18 -1 69 -3 -3 3 24 -4 -66 3 -7 2 -63
-12 20 -37 9 -13 1 -9 16 35 0 2 0 34
17 7 3 25 -6 -64 9 12 -3 -57 32 -53 -3
-7 19 8 -5 -17 30 9 10 -6 26 -21 25 -6
6 -60 6 -18 46 -3 -13 -38 -9 -2 6 0 -8
:
-12 20 -37 9 -13 1 -9 16 35 0 2 0 34
-7 19 8 -5 -17 30 9 10 -6 26 -21 25 -6
17 7 3 25 -6 -64 9 12 -3 -57 32 -53 -3
18 -1 69 -3 -3 3 24 -4 -66 3 -7 2 -63
6 -60 6 -18 46 -3 -13 -38 -9 -2 6 0 -8

0 12 -18 -9 -1 33 -18 19 11 -13 17 0 -11 -22 45 5
23 8 -18 -30 15 9 48 -4 -53 3 -52 10 -24 49 3 -11
7 22 -5 7 19 4 -30 5 32 1 37 23 7 -37 13 23
-18 -1 11 25 -8 -5 -58 8 60 -3 67 -2 21 -57 3 18
-18 -19 -1 -5 -41 15 2 15 -4 -20 -5 -45 -9 14 15 -23
:
7 22 -5 7 19 4 -30 5 32 1 37 23 7 -37 13 23
0 12 -18 -9 -1 33 -18 19 11 -13 17 0 -11 -22 45 5
23 8 -18 -30 15 9 48 -4 -53 3 -52 10 -24 49 3 -11
-18 -1 11 25 -8 -5 -58 8 60 -3 67 -2 21 -57 3 18
-18 -19 -1 -5 -41 15 2 15 -4 -20 -5 -45 -9 14 15 -23

4 25
-15 7
14 3
3 17
-4 59
15 2
-16 -6
13 27
:
-4 59
13 27
4 25
3 17
-15 7
14 3
15 2
-16 -6

30 2 -4 -45 -17 19 -50 -8 -38 -7 14
-14 5 -1 -7 -8 -1 -15 -3 -12 -25 -14
9 -60 -58 24 -9 18 45 -7 -17 44 42
21 3 10 -7 11 7 -16 7 -2 20 10
2 -22 -25 -26 -17 20 -53 -4 -59 -15 6
:
-14 5 -1 -7 -8 -1 -15 -3 -12 -25 -14
21 3 10 -7 11 7 -16 7 -2 20 10
30 2 -4 -45 -17 19 -50 -8 -38 -7 14
2 -22 -25 -26 -17 20 -53 -4 -59 -15 6
9 -60 -58 24 -9 18 45 -7 -17 44 42

-20 -45 9 14 -11 27 -60 9 25 -30 -13
-23 -8 55 3 -36 -8 -21 9 23 -60 -26
:
-23 -8 55 3 -36 -8 -21 9 23 -60 -26
-20 -45 9 14 -11 27 -60 9 25 -30 -13

16 25 -12 26 -25 25 -11 1 7 15 -9 22 -23 21 43 -9
-37 -24 12 63 -13 -42 -36 -38 41 37 -48 -32 -12 -7 35 0
38 53 2 69 -12 51 -26 -18 -6 0 -54 50 -12 42 29 -35
11 9 1 -8 7 14 16 18 1 4 32 11 7 3 12 11
-29 -29 2 -1 -3 -35 2 1 30 28 23 -32 -2 -19 25 24
-17 -16 51 56 57 -27 -9 -32 17 -2 -35 -17 53 -9 -37 2
:
38 53 2 69 -12 51 -26 -18 -6 0 -54 50 -12 42 29 -35
16 25 -12 26 -25 25 -11 1 7 15 -9 22 -23 21 43 -9
11 9 1 -8 7 14 16 18 1 4 32 11 7 3 12 11
-17 -16 51 56 57 -27 -9 -32 17 -2 -35 -17 53 -9 -37 2
-37 -24 12 63 -13 -42 -36 -38 41 37 -48 -32 -12 -7 35 0
-29 -29 2 -1 -3 -35 2 1 30 28 23 -32 -2 -19 25 24

-10 32 2 9 -15 -10 -1 29 -10 16 4 -13 8 -2
20 14 24 15 -19 -23 21 10 19 -1 -25 3 -20 16
-27 -8 -5 4 10 17 6 -10 -25 -4 27 5 28 10
1 6 25 28 -9 -7 51 0 1 -6 -4 14 0 56
-12 -3 -23 -20 9 9 -38 0 -12 10 13 -14 12 -41
:
-10 32 2 9 -15 -10 -1 29 -10 16 4 -13 8 -2
20 14 24 15 -19 -23 21 10 19 -1 -25 3 -20 16
1 6 25 28 -9 -7 51 0 1 -6 -4 14 0 56
-12 -3 -23 -20 9 9 -38 0 -12 10 13 -14 12 -41
-27 -8 -5 4 10 17 6 -10 -25 -4 27 5 28 10

8 -49 -75 27 -28 30 -72 -15 52 48 -30 72 77 -45 1
47 46 -38 -60 26 -58 -37 -43 36 -49 -37 40 45 11 41
:
47 46 -38 -60 26 -58 -37 -43 36 -49 -37 40 45 11 41
8 -49 -75 27 -28 30 -72 -15 52 48 -30 72 77 -45 1
